In the data rows, zero lies at 4.5, halfway between 4 and 5.
Here are some points, one per row:
[4 9 7 4 6 1 5 6 3 4 5 5 3 5 5 6 6 8 3 4 4 4 1 6 4 4 2 4 5 6 4 5 3 6 5 1 5 2 3 7 5 6 3 4 6 3 6 5 6 7 2 3 9 5]
[5 5 4 6 6 6 3 4 5 4 4 6 5 6 3 6 7 3 6 1 4 2 5 4 6 2 1 5 6 3 5 4 4 4 2 3 2 4 3 8 2 6 4 4 2 5 5 1 6 2 5 1 7 5]
[3 6 8 5 4 4 1 4 3 8 4 6 5 4 3 8 7 6 5 6 6 5 3 5 4 5 5 7 3 5 5 5 7 5 3 5 5 6 6 6 3 1 4 1 6 6 6 5 7 4 5 3 5 4]
[4 5 5 5 4 5 3 4 3 8 5 7 7 4 1 4 5 3 2 6 6 3 3 4 3 4 4 6 5 3 3 4 3 7 4 2 2 1 5 6 3 2 5 5 1 3 0 3 6 2 7 4 8 8]
[3 4 3 1 3 6 6 5 3 5 6 6 5 5 9 4 4 6 4 4 6 5 5 4 5 3 4 6 2 4 2 6 5 6 6 2 3 4 4 3 6 2 3 4 4 3 5 4 5 7 1 4 7 6]
[2 3 3 5 2 6 3 5 7 6 3 4 3 4 6 9 6 4 4 5 5 3 4 4 4 6 5 3 6 6 2 6 5 5 5 6 6 5 2 5 2 3 6 3 3 3 5 6 6 5 5 5 7 7]
[6 4 6 5 5 3 2 5 4 5 6 8 4 6 3 4 2 2 8 7 5 3 4 4 5 6 9 6 7 7 3 2 5 2 3 3 5 5 3 4 9 4 2 6 5 4 2 5 5 4 3 2 6 7]
[3 5 8 5 6 7 5 5 3 6 0 3 5 5 6 8 4 2 3 2 5 2 2 3 5 4 6 5 4 2 5 6 4 4 4 5 5 1 3 0 9 1 3 1 3 2 1 5 8 5 4 4 7 5]
[3 6 8 6 3 3 4 4 4 5 2 5 2 6 5 7 4 3 5 4 5 9 5 6 5 4 3 5 4 7 3 5 5 4 2 2 5 5 4 3 7 3 2 6 3 4 5 3 4 4 5 4 7 8]
[3 4 4 5 1 5 3 7 5 6 5 7 5 5 2 6 2 5 4 4 5 5 4 6 8 8 2 5 3 4 5 4 3 5 4 4 4 4 4 3 6 5 3 6 7 3 7 1 9 3 6 5 4 4]
[5 5 6 6 6 3 2 8 5 5 4 7 4 3 2 6 4 4 3 1 5 8 3 5 2 6 0 9 3 5 5 4 5 5 2 4 5 3 4 3 4 6 5 3 5 2 6 5 6 8 6 4 7 5]
[6 5 8 4 5 4 1 4 4 4 5 5 4 4 5 5 3 7 2 4 6 5 2 2 4 7 3 5 1 5 5 6 5 4 2 1 1 5 5 3 5 4 4 4 1 3 6 2 4 3 5 3 6 4]
[2 2 7 8 8 3 4 5 5 6 3 5 7 5 6 6 2 4 4 4 6 8 3 6 4 5 6 4 4 6 3 5 1 3 5 5 5 2 6 5 4 4 2 5 6 3 7 1 3 6 5 3 7 5]
[4 7 8 6 3 6 6 6 4 5 7 4 5 4 3 3 3 5 4 4 5 8 4 2 4 6 4 5 4 4 6 5 3 7 4 5 6 6 5 5 7 3 4 4 6 4 6 0 3 3 2 4 5 4]
[2 3 4 4 5 2 6 7 2 3 4 4 4 5 0 2 8 6 4 3 4 8 5 3 2 5 6 7 5 4 4 7 1 7 3 5 6 5 2 2 6 4 5 5 5 3 4 5 4 2 9 4 3 3]
[4 6 5 6 3 3 3 4 7 5 2 2 4 7 3 3 1 4 3 3 5 5 7 6 5 5 3 6 4 4 3 3 2 5 8 4 6 4 6 5 9 6 3 3 2 6 1 4 4 2 2 5 5 4]
[4 4 6 5 6 3 4 4 3 4 6 3 4 5 3 6 3 3 1 4 8 3 1 6 4 4 7 6 5 5 4 4 5 2 3 4 3 5 3 5 4 3 2 4 3 5 8 2 6 1 5 4 7 7]
[3 7 5 5 6 5 4 6 7 8 4 4 4 6 8 3 3 5 6 4 6 4 4 7 2 5 4 7 3 8 4 4 4 4 2 2 5 5 1 6 6 3 6 5 6 4 2 0 8 6 5 5 2 6]
[5 6 4 6 5 7 5 6 5 5 7 3 4 7 3 3 3 4 4 6 6 8 5 2 7 6 5 4 4 4 3 4 3 7 2 2 4 5 4 4 5 5 4 5 6 5 2 6 6 8 9 1 8 5]
[5 5 5 5 3 6 4 8 4 6 6 5 5 6 2 6 3 6 6 4 5 7 3 7 3 4 7 7 4 4 4 4 4 1 6 2 4 4 2 4 5 4 3 1 4 4 4 4 6 4 4 4 6 3]
[5 7 1 6 6 5 4 2 5 4 3 6 3 4 4 5 6 7 4 5 4 9 3 8 7 8 4 6 6 6 4 5 5 4 2 4 5 3 4 3 5 4 4 5 3 2 0 2 5 6 5 5 4 5]
[5 6 7 3 1 3 5 6 2 6 2 5 9 4 7 5 2 5 8 4 3 3 6 5 3 4 5 0 5 7 3 5 6 5 2 6 3 7 3 8 9 6 4 4 5 4 2 5 6 7 6 4 4 6]
[4 7 5 3 7 5 3 2 3 4 7 2 3 4 5 4 0 3 7 4 6 5 4 6 3 4 6 5 3 5 3 5 4 3 7 1 7 5 6 4 4 3 6 5 5 3 7 4 8 5 5 3 8 7]
[2 5 5 5 6 4 4 6 5 4 6 5 3 5 8 2 1 6 6 6 4 7 4 4 3 6 3 3 3 2 4 3 5 3 1 5 6 3 3 5 4 5 4 4 3 4 6 4 4 2 6 5 9 3]
[6 5 5 7 5 4 3 1 2 4 2 4 5 4 4 8 2 4 1 3 6 7 4 2 3 6 4 6 6 5 7 2 3 5 6 2 6 3 3 5 5 6 4 4 6 3 5 4 4 5 6 5 6 8]
[0 7 5 2 4 3 5 5 1 3 5 6 6 6 3 5 2 4 2 4 5 3 4 6 5 4 8 5 5 5 2 4 9 2 5 4 2 3 4 5 1 4 5 3 6 5 1 5 5 4 5 8 5 7]
[3 7 2 1 5 5 5 3 3 3 3 3 5 6 7 6 4 3 5 3 6 0 4 5 3 9 6 8 5 4 6 3 4 4 3 5 0 4 5 8 4 2 5 5 4 4 4 5 4 6 3 5 9 6]
[2 5 6 7 4 2 4 5 8 4 4 7 2 5 5 5 5 7 2 2 5 6 4 1 5 7 7 6 6 7 4 6 3 3 7 5 4 3 5 9 3 4 5 3 2 2 5 7 7 5 3 1 4 7]
[5 9 5 4 5 4 6 3 4 3 6 7 7 6 6 2 4 5 8 0 5 5 3 2 4 4 8 5 3 2 4 3 4 2 4 4 5 6 6 3 4 3 4 6 4 3 4 1 6 5 6 7 5 7]
[4 8 3 8 5 3 0 8 6 4 5 5 5 6 7 3 4 4 2 4 5 6 3 4 5 3 4 7 3 3 8 3 4 3 4 4 3 3 5 4 6 5 4 2 5 5 7 3 1 5 8 4 5 6]
[4 6 5 8 3 4 5 4 6 2 1 4 7 6 4 5 7 3 5 3 8 3 2 6 6 7 3 4 3 7 3 7 7 4 5 0 3 5 3 7 6 5 4 5 3 2 3 4 3 7 5 4 5 4]
[6 4 4 5 4 2 3 5 6 5 6 5 4 3 6 4 6 4 3 2 3 6 2 6 3 6 5 6 5 6 3 5 4 6 7 6 7 4 5 4 6 5 5 2 7 2 4 3 5 8 5 5 6 3]
[5 7 6 5 2 7 3 4 3 8 5 4 5 5 5 2 2 5 4 1 6 4 4 9 4 4 5 5 4 5 6 3 3 5 1 0 1 1 6 7 4 4 4 2 3 2 9 5 4 2 6 5 5 7]
[5 8 5 5 5 5 8 5 8 5 4 3 8 5 4 5 7 4 5 7 6 5 4 5 4 5 7 2 6 4 1 1 5 5 4 6 5 3 3 1 5 4 6 4 5 4 7 6 7 5 2 3 5 4]
[3 4 4 2 7 5 6 5 5 6 1 5 1 3 2 2 2 4 2 6 5 6 0 6 4 4 3 3 2 6 4 3 5 3 5 8 3 4 5 6 7 4 5 4 4 3 6 5 3 4 7 2 5 6]
[2 7 4 6 3 5 4 1 2 4 5 6 4 3 6 7 4 4 3 3 6 4 3 6 6 4 3 4 4 2 6 0 2 4 1 2 4 5 4 3 6 3 5 1 4 1 2 2 4 4 6 0 4 7]
[5 6 5 4 4 5 5 4 3 7 2 6 5 5 8 3 4 2 4 6 4 7 4 5 3 8 5 6 4 0 3 4 6 5 4 3 6 5 3 6 5 3 1 5 7 6 8 6 6 3 5 3 4 6]
[3 7 4 7 4 4 5 6 6 2 3 7 5 3 4 6 7 4 7 7 7 5 4 4 4 4 3 8 3 6 6 5 3 7 4 2 6 3 6 7 6 6 3 3 3 3 5 6 6 5 7 7 5 6]
[4 6 5 5 6 3 3 5 7 5 5 5 5 3 3 5 1 4 3 5 6 8 6 4 4 5 5 5 5 6 5 9 3 4 1 2 3 5 3 5 7 4 5 0 6 2 5 3 3 5 3 6 6 5]
[4 7 6 7 3 5 4 5 5 7 6 4 3 6 2 9 6 3 1 6 5 7 4 3 3 3 4 6 3 5 5 5 2 2 5 6 3 4 4 5 3 3 5 4 5 4 4 5 4 5 5 7 6 5]
[4 5 5 5 4 2 4 3 4 8 4 4 5 3 4 6 6 4 7 5 7 7 4 3 7 4 6 6 3 3 4 3 3 3 3 6 3 3 3 6 6 7 6 5 3 3 4 3 4 6 4 5 5 2]
[4 7 7 4 4 7 4 3 6 4 6 5 8 4 7 5 1 4 3 4 4 7 3 5 6 5 8 6 4 7 4 0 3 6 5 4 5 5 1 8 3 2 1 6 4 3 8 4 3 5 4 5 5 5]
[4 4 6 6 4 7 5 4 5 3 5 7 5 5 6 4 2 4 4 7 6 7 3 6 5 6 7 7 2 2 5 3 5 6 5 6 3 9 5 2 3 9 7 6 3 4 2 4 5 3 2 3 9 8]
[5 6 7 5 6 6 4 4 4 6 2 7 5 6 4 5 2 6 4 4 7 5 5 5 4 4 4 6 6 4 3 3 4 6 4 4 2 5 4 5 4 2 5 3 6 3 5 5 4 6 5 4 7 7]
[3 6 5 6 4 8 2 4 4 4 4 6 3 3 4 6 7 4 5 5 4 5 2 4 3 7 4 4 3 7 3 5 2 3 4 3 5 1 5 4 7 7 5 5 6 5 6 3 1 5 3 4 5 5]
[6 7 3 6 5 3 0 7 4 4 1 6 3 3 6 6 3 3 6 4 6 3 4 5 5 4 8 4 5 4 3 7 1 7 6 6 2 5 5 4 0 1 5 6 4 2 4 6 4 3 4 5 7 3]
[3 5 4 4 3 7 2 3 6 5 4 4 5 4 2 5 6 5 5 4 9 4 4 4 2 1 3 5 7 4 4 4 6 3 2 5 3 5 2 3 6 4 3 5 7 2 5 5 6 4 3 3 6 6]
[5 6 5 4 5 7 7 3 4 1 3 5 5 5 4 6 5 4 7 4 4 2 8 5 4 5 8 6 2 8 5 3 4 3 4 4 8 4 4 4 2 5 4 3 4 2 2 2 4 4 5 4 4 5]
[4 7 3 8 5 3 4 4 4 5 5 5 8 6 5 5 0 4 4 2 6 6 5 5 4 3 5 8 2 8 2 4 5 5 3 6 5 1 3 4 4 3 4 4 3 4 7 6 6 3 2 3 7 5]
[5 6 5 6 7 4 5 6 5 4 6 5 2 4 3 8 3 5 3 2 5 4 6 4 5 5 6 6 1 0 2 3 4 3 2 3 6 3 5 5 6 3 5 6 6 2 3 7 2 4 4 4 3 7]
[2 8 5 1 4 4 3 5 8 6 3 6 4 5 7 4 5 4 0 2 4 6 7 6 4 2 7 7 5 7 5 3 5 5 3 2 5 5 5 4 5 6 3 6 4 3 6 4 5 7 7 4 7 1]
[3 6 3 5 5 6 5 2 6 8 2 6 6 4 3 7 3 7 5 4 6 2 2 3 7 5 3 6 6 4 7 7 4 0 5 3 5 3 3 2 5 4 6 6 3 3 3 5 1 4 9 3 8 5]
[5 2 5 5 5 3 3 5 7 5 3 2 5 4 2 5 3 5 3 7 3 7 3 4 5 4 4 6 3 5 8 4 4 3 2 1 8 2 4 4 4 2 5 5 8 4 3 5 5 4 5 4 7 5]
[5 6 4 7 6 4 6 3 3 6 7 6 4 4 8 7 2 5 0 4 6 3 5 6 4 4 5 8 3 7 3 4 4 4 3 1 4 6 6 6 9 3 3 4 3 5 5 4 4 0 8 5 9 4]
[4 7 5 2 6 3 6 5 7 4 3 9 7 4 4 4 5 4 3 2 7 4 7 9 4 6 5 6 4 5 5 7 3 2 5 4 4 2 3 7 6 2 5 3 3 6 5 5 6 4 5 4 8 6]
[4 6 3 5 9 5 5 5 6 8 5 6 3 4 3 5 5 4 3 4 3 2 4 2 5 5 4 6 2 7 4 6 4 4 5 3 2 6 4 3 2 6 2 2 3 3 4 8 5 4 3 8 5 6]
[3 6 6 2 4 7 3 4 5 4 5 6 5 7 5 3 3 5 4 4 8 4 4 6 5 4 4 6 3 5 0 4 3 3 5 4 7 3 4 7 6 4 3 2 6 3 2 6 5 5 7 5 9 5]
There is one direction along which these points spread out most. How many in every 100 of the points above lie lower along it than each point below? Answers are rounded to whole numbers. More than half of the points above lie lower than the first one.
[4 7 6 5 0 2 7 4 8 3 2 4 3 2 5 4 5 3 6 4 4 2 6 5 5 6 6 7 2 7 2 5 4 4 5 5 2 2 3 2 1 4 3 2 8 2 3 2 3 7 6 4 9 8] 26
[5 5 5 2 1 1 5 2 6 5 4 7 5 8 2 9 2 2 4 3 5 4 0 4 2 4 5 4 2 3 2 4 1 4 2 4 4 5 5 2 1 3 4 2 2 5 2 6 5 3 3 3 6 5] 21
[4 6 5 4 5 4 4 6 7 7 4 6 5 6 6 8 5 5 7 1 7 7 4 5 4 5 4 4 5 6 6 3 6 7 3 3 3 3 8 5 8 7 3 4 5 4 4 0 3 3 5 4 6 6] 67
[3 5 7 4 5 5 2 4 6 5 5 2 5 2 5 6 3 5 5 3 6 6 3 5 4 4 6 7 6 4 6 8 3 5 4 4 4 1 4 3 2 6 3 4 2 5 5 6 3 6 7 4 4 9] 65
[3 4 6 6 4 5 5 5 5 4 2 4 6 4 6 4 5 5 4 5 4 5 1 5 7 5 6 8 7 5 2 5 2 3 0 5 7 7 6 4 3 7 5 3 5 2 2 4 3 6 3 5 8 6] 54
[2 6 4 4 6 3 3 6 5 8 2 5 6 3 1 6 4 5 6 3 4 6 3 6 4 8 7 6 0 3 0 3 4 6 4 2 5 6 1 6 9 5 3 4 6 3 3 4 5 4 3 2 8 5] 54
[5 6 3 4 4 7 5 5 5 3 3 5 5 2 4 8 1 4 1 5 4 5 2 5 4 3 5 5 7 3 3 6 7 4 3 2 5 4 5 5 4 4 4 5 4 4 3 1 4 3 5 0 4 6] 47
[4 7 4 8 3 6 7 5 4 6 7 7 3 3 7 2 1 5 4 0 8 5 0 4 4 2 6 4 3 2 9 4 4 4 2 1 4 3 3 6 4 5 3 5 5 4 0 4 4 2 4 4 8 4] 44
[4 6 1 8 3 7 6 5 5 5 4 4 5 3 2 5 4 4 6 6 6 5 3 1 4 5 5 5 5 3 2 3 4 3 4 4 5 6 5 4 5 2 5 3 0 5 4 2 4 7 4 7 5 6] 49
[2 5 7 4 5 4 3 6 5 6 8 5 7 5 5 6 4 3 4 7 5 3 4 7 2 6 2 6 5 2 4 4 5 2 5 3 4 5 4 5 2 2 2 5 4 1 2 6 4 4 5 0 4 4] 39
[5 6 5 2 5 4 4 9 3 7 5 2 6 5 6 6 7 3 3 3 6 9 4 4 5 5 5 5 3 9 3 3 5 2 7 2 4 5 5 5 5 3 4 4 4 3 3 5 4 1 6 4 8 7] 49
[4 4 6 6 6 4 4 4 5 4 4 5 6 3 6 4 3 4 6 2 6 8 4 2 5 6 1 5 4 7 3 4 4 5 4 5 4 4 3 5 3 3 4 2 7 5 3 4 5 3 5 2 5 4] 70
[2 4 6 5 5 5 3 5 5 3 4 5 5 3 5 6 3 5 5 2 3 5 4 7 3 4 3 5 5 5 3 2 4 4 6 0 0 6 5 3 5 0 5 5 5 6 6 6 5 3 5 7 7 6] 30
[5 4 2 5 4 4 4 1 4 4 9 3 6 6 4 6 2 4 5 4 2 6 2 7 5 3 6 2 3 2 5 5 4 4 3 5 5 6 4 8 5 1 4 4 6 3 5 5 5 3 5 3 8 7] 21
[5 4 7 4 5 5 7 4 7 4 6 5 3 6 7 6 1 2 8 5 4 6 1 5 6 3 7 9 4 5 2 3 6 9 6 6 4 3 2 7 6 2 5 5 5 3 6 5 3 2 6 5 7 5] 19
[5 9 4 3 5 5 4 4 8 4 3 4 4 6 9 4 2 5 6 6 3 9 3 2 3 4 4 9 4 5 2 5 2 3 4 4 0 3 5 5 7 5 4 4 6 2 4 7 8 3 7 5 6 5] 51
